Turns, then the turns between two rows, first turn first; the first pair answered:
dupoz:
[ -5 -10 -19 -17  15   6  12 -32  12  -7 -18 -35  11  26 -11  -2  31 -23
  -3 -13  -3 -20 -34 -35 -10 -15  -1 -13   9  17  12   6 -16 -18  -8]  ->  [ -3 -15 -27  -3  18  -7  -2 -17   1 -23 -19  23  -1  10  -1  -3  -8 -29
   3   5  13 -23 -12 -35  17  -4 -36   7  -8 -14  35   5 -35   3  20]
[ -8   3   0   2   2   4  -2   9  -5  -6   4  27  -1  -6  10   0 -13  -3
  -3  13   2   0   9   1   5   3 -12   3  -6  -6   0   0 -13   3   6]  ->  [-12  12   6  -1   2  11   2  15  -6   6  12  10   2  -8  12   0  -1   3
  -7   9  -5   5  12  12  -3   1   3  -2   2   2 -16   1   3   0  -5]
[-12  15 -14 -22  21  -4   1 -10  -3  10 -17   9  22 -23   9  -1   4  -7
 -20   9  -7   2  17   6  -4   1 -16   7  -8   3   6   1  21  20  -7]  ->  [-13  15 -13 -25  20  -2   4 -16   0  12 -19  -4  24 -17   5  -1  12  -7
 -21   4 -11   2  10   3 -11  -2  -9   3  -5  10   3   1  23  15 -14]
San:
[  0   6 -21  -2   1   5   2   0   1 -14 -10  12   4   5  10   6  11  -5
  -9   3   6 -20  -1 -12   4   4 -11  11 -19  -7  17  19  -3   9   1]  ->  [ -2  17 -12  -1   1  11   2  17  -7   2   4   8   4  -6  17   5  12   6
 -15   5   3 -10  14   6   0   6   1  12 -13  -6  -1  21  15  13  -5]
[-11  21 -10  -1  22  -9 -28   1  11  -8  -4   4  27  -1  12 -11   4  -4
   8   0 -18  -9  24   6  11  -7   5  -6  -7 -15  13   1 -10  17   8]  ->  [ -9  24  -3   2  19  -9 -29   5  10  -4  -2   6  24  -3  13 -12  -1   1
   9   2 -19  -4  27  11  12  -6  10  -6  -5 -16   8  -1  -6  19   8]
[-10   3   4  -6   3   8  -4 -22   3  12  -4 -15 -13 -17  11  -2   8 -23
  -9  -4   9   0   6   6  -9   8   6   7  11  11 -17 -12   4 -26 -13]  ->  [ -2   2  16   3  -5   2  -7 -22   4  12  -7  -8 -22 -15   9  -3  -9 -16
  -2  -1   8   8   5  10  -6  12   9   7  12   5 -17 -17   2 -24 -11]
[ -1  -7  -7   7  -5 -19   9 -19   8  -5 -36 -11 -16  12   7 -19   0 -15
   7  -5  -4  10 -28   0 -64 -13  -9  17  12   5  -5  18 -23 -33   6]  ->  [-11   4 -13  -1   4  -9  13  -5   1   8 -22 -21  -5   1  17 -19  20 -16
  -5  -5  -7  10 -16  10 -71 -17  -3  16  17  13 -20  24  -6 -32  -1]
satal:
[ 18   5  -7  10  11  -8   9  20   6  25  14  14 -24 -10   6   0 -27   6
   5  12  -6  25  11  12 -12   6   1  16   8  -4  -5  12   3  -9   8]  ->  [ 19   4  -7   9  13  -9  10  18   8  27  13   9 -24  -8   4  -1 -26   6
   6  11  -7  26   7  11 -15   4   4  15   9  -2  -7  12   3 -12   6]
[  3   0  15  13 -11   2 -16  17  -8  -3   2  32  -3   9 -16  -6 -13   2
  11  26  13  23 -34  -4  13  29   0  12   4 -26  -1   3  18   6  28]  ->  [ 13   0  15   7  -7   0  -6   4   4   9  -3   3  -8  18 -27  -6  -5   3
  20  16   8  28 -53 -10  -5  22  16   5  16 -13  -6   6  17 -11  19]
[  2 -13  -9  -3  15  17   3  27  13  11   3  22 -10 -19  20  24   1 -27
  12  30  27 -11  16  10  -4 -16  -9  11  -1 -19  14  -2  28   5 -10]  ->  [  8 -11  24   6 -11  18  -2  24  15  15   1  12 -14  -7  15  25  -9  -6
  13  28  17   5  14  26  -3 -10  14   3   4 -19   2 -14  41   5 -21]
[-10   9 -15  -5  24   5   0  27  -3  12  27  15   3 -28  14   3   7  -9
 -18   9  12  -9  18   6  -8  -4  -8  11  -5  -1 -12   6   7   8   0]  ->  [ -6  10  21   5  -4   8  -5  26  -2  14  24   9   0 -16  10   3  -4  15
 -18   8   2   6  17  21  -5   3  13   2  -1  -3 -23  -8  22  11 -11]
Vuge:
[ 28  -1   8 -27 -13  17   3 -22  20  21 -14  -7 -13  11 -11   5  -4  17
  -2 -19  -6   7 -19 -18 -24  -8   2 -12  12  19  -4 -10  -8 -26 -19]  ->  [  9   5  12 -34 -17  33   2 -12   9  18  -2 -12   7   8  -2   8  20  21
 -21 -18  -9   1  -3  -7 -18  -8   3 -17   8  23 -15 -11   9 -16 -28]
[ -2 -13 -39   5  10   9 -12  31  -8 -19   3  22   4 -13  18 -16   3   1
  -6   5   4 -15  23 -18  16  20 -32 -11   0 -12   3 -12   9   1  18]  ->  [ 16 -17 -42  10  15  -4  -9  21   5 -13  -7  21 -14 -10   8 -18 -17  -1
  13   4   7  -8   6 -26   9  19 -30  -6   6 -14  10 -11  -5 -10  24]
[ 17  28  11  16  37 -18 -36  10  -7  39  25  -3 -13 -16  11  22  -5  23
  15 -17   2   2  21  25 -13   0  13   7  28  -7  -1  27  -5 -21  -4]  ->  [  5  29  12  14  34 -10 -39  16 -15  35  31  -1  -2 -18  17  23   7  24
   2 -16   1  -3  32  31  -7   1  10   5  23  -7  -5  25   3 -14  -7]
Kib:
[ 13 -17  18 -11 -32  11  13 -13  -2   7  19 -30 -17 -11  -5   7  -2   2
  -4  -8 -41  25  -7  12 -21  -6  58 -43  29  11 -14  -5   6 -12 -12]  ->  [ 27 -25  -3 -14 -15  -2  18 -26  10   7   7 -27 -30 -10 -14   5 -13 -14
  13  -9 -34  21 -26  -7 -28 -10  47 -36  31   9   3   2 -17 -23   0]
[  2  -2  -3   8   0  -7 -19  13  -3  -5 -14  21   5 -14   0   3  -5  12
  -5  14   8   4  -6  18   0 -12   2  16  -5 -11   2  11   3  11   8]  ->  [ -5   0   7   6 -10   1 -19  12  -4  -7 -13  11  14  -8   0   3   7  18
 -13  10   2   4  -5  21   0 -13  10   9  -5  -5  -6   7  13  12  -1]
[ -2  11   7   9  -5   4  -6  11 -11   7   5 -10  -1  -2   3   0  12  10
  -6  -1  -3   7   7  11  -6  -4  14  -2   4  13  -9  -2  12   2   2]  ->  [  1   6   2   4  -2   2  -3  -2  -4   4  -3 -21  -1   7  -4   1  18   5
  -2  -5  -3   3  -8   1 -12  -7  14  -5   5  19  -4  -1   5  -6   0]
[-27  -3  33   7 -24  -3  -3 -16 -11 -33   6   0  24  -5  39  12  15  -1
 -38  -6   8 -27  20  -1  22  15   2 -16 -30  -7   0 -26 -12   7  -5]  ->  [-20 -10  23   0 -18  -8   3 -35   0 -37  -7 -16  21   7  29  12  23 -11
 -30 -14   8 -33  -3 -19  13   9   2 -19 -28   1  10 -24 -26  -7  -7]

Between the rows of a pair lie two turns.
[ 12   2   5   9 -12  -2  -3   2   3   5   1  12  -1   3   5  -4 -15  15
   7   5  -2   9   9   6  12   6   2   6  -6  -3   7   2   2   3   8]  ->  [  7   0  12   4 -20   4  -1  -6   6   3  -1  -5   7  12   0  -2   1  18
   2  -1  -9   6   2   5   8   3  11  -3  -5   6   2  -1   7  -2  -1]
Kib dupoz
[  7   3   3  18  10   1  -2  17  -1  11  13  -2  -9 -11   2 -16 -27   8
  11   7 -15  22   9  12 -13  18  -2   5  13   1 -18   5  14  -2  -5]  ->  [  9  -4   0  21   9  -6  -7  12  -1   0   6  14 -12  -9   0 -15 -37   2
  16  11  -9  16   6   3  -5  20 -14   9   5  -8  -4   3   1   0   4]
San dupoz
[ 10  12   1   1  20  -7  -4   1   3  -7  -9  21 -22  -3  -8  -2 -30   9
  14 -15  -1  -5 -23  -3   1 -15  -4   8 -10 -17   1  -5 -16 -19 -11]  ->  [ -4  18 -16  -8  36   3  -2  16  -8  -4   5  25  -9 -18   5  -2 -11   0
   0 -12   3 -15  -6   0   3 -20 -13  13 -13 -14  -4   4  -8 -12 -10]
San Kib
[ 31  -5   6  12   9 -16   2 -11   8   4 -16  25 -34  -2 -11  -9 -44  -9
  33   6  10  12 -12 -12  -1   5   0  14   7 -18  24   3 -22 -17  18]  ->  [ 24  13  21  16   7  -6   0  19  -7  23   7  31 -29 -19   3 -12 -44   7
  21  12   6  26  18  16   0  11  14  17  14 -19  -2   3   6  -5  11]
satal dupoz
[-18  30 -19   3  23  20  14 -11  23   2  10  -4 -12   8   4 -23   6 -21
  -2   3   9  -3  -1   1   3  21 -19  -9  -5   7  21  -5  -6   5  18]  ->  [-15  38 -10   7  20  22  15   1  19  16  19  -6 -17   1   7 -24   0 -11
  -2   5   6   9   8  16   0  24  -7  -8   2   8   7  -5   7   7  14]
Vuge San
[-12   9   2  -2   2  12  -2  26 -22  -1  13  21   4 -13  24   7  -2   0
 -11   5   5  -2  22  10  15   2  -8  -4  -2 -11 -16   0  12  11   2]  ->  [ 12  -7  25   6 -22  -3  -3 -12   2 -10 -17   0 -14  20  -3   7 -23   9
  14  -6  -4   8 -20  -5   8   3  10 -17   3  -9  -4 -14  -6 -10  -3]
satal San
[-11   7  23   3 -12  13  -1  -3  -2   3  11 -27   7  15  -8  -1  12  21
 -12 -15 -14   4  -8   4 -13  -4  16 -11  -1   6 -26 -14  19  -3 -25]  ->  [ -1  -4 -19  -6  19  -1   7 -21  10  -4  -2 -22  -1  13 -16  -3  10  -9
   3 -18  -2 -13 -30 -28 -19 -13 -10   0  -4   7   1   0 -15 -16  -8]
San satal
[-11  -1   0   0 -10  15 -21 -11 -20 -10  -3  -3  16   7  11  -6  19   4
  -5   2 -18  13  15  11  12  -3  -9  -4   5  13  -2  11   7   8   6]  ->  [  0  -1  13   6 -18  10 -21 -15 -12  -3  -7 -10   6  14   4  -7   7  14
   5  -1 -22  24   6  13   6   0   4  -6  11  13  -6   8   8   2   3]
satal San
[ 17   0 -22 -39  13  -7  -5   3 -33   0  20  21 -14 -19  34  10 -12   3
 -10  -5  24 -27  17   5  -2  12 -15   5   9 -14  23  23  15 -13  29]  ->  [ 24   9 -17 -39  16  -7   0   7 -28  19  26   5 -20 -23  32   8 -12  10
  -7  -8  20 -15  15  14 -16  10   3   3  21  -6   8  25  24 -20  21]
Vuge dupoz
[ -7   0  -9  -9 -23  -3   3 -18  23   1 -27 -34   6   3   6   4  46  -2
  -5 -23 -18   4 -13 -10 -17   5  12 -14   3  14   6   5  -2  -4  -2]  ->  [ -9   9 -36 -15   7  -3   8   1  17  13 -13 -20   6 -20  17   2  49 -15
  -8 -17  -8   0   3  -8 -21   2  -1   0   5  13   5  19  -3   0   9]
San satal
[  2   3  -8  21   3 -13   3 -20  11  -5  17  15   2  35  -4   0   7  -7
   8  -1  -5  13  -5  -7  -1 -15   6   1   0  10  -6  -2  -7  -7 -12]  ->  [ -8   8 -17  18  12  -8   3  -9   2  -5  26  24  10  25   5   1  16 -13
  -1   3  -1   8  10  -3   3 -16  -3   5  -4   8  -8   2  -3   1  -9]
San satal
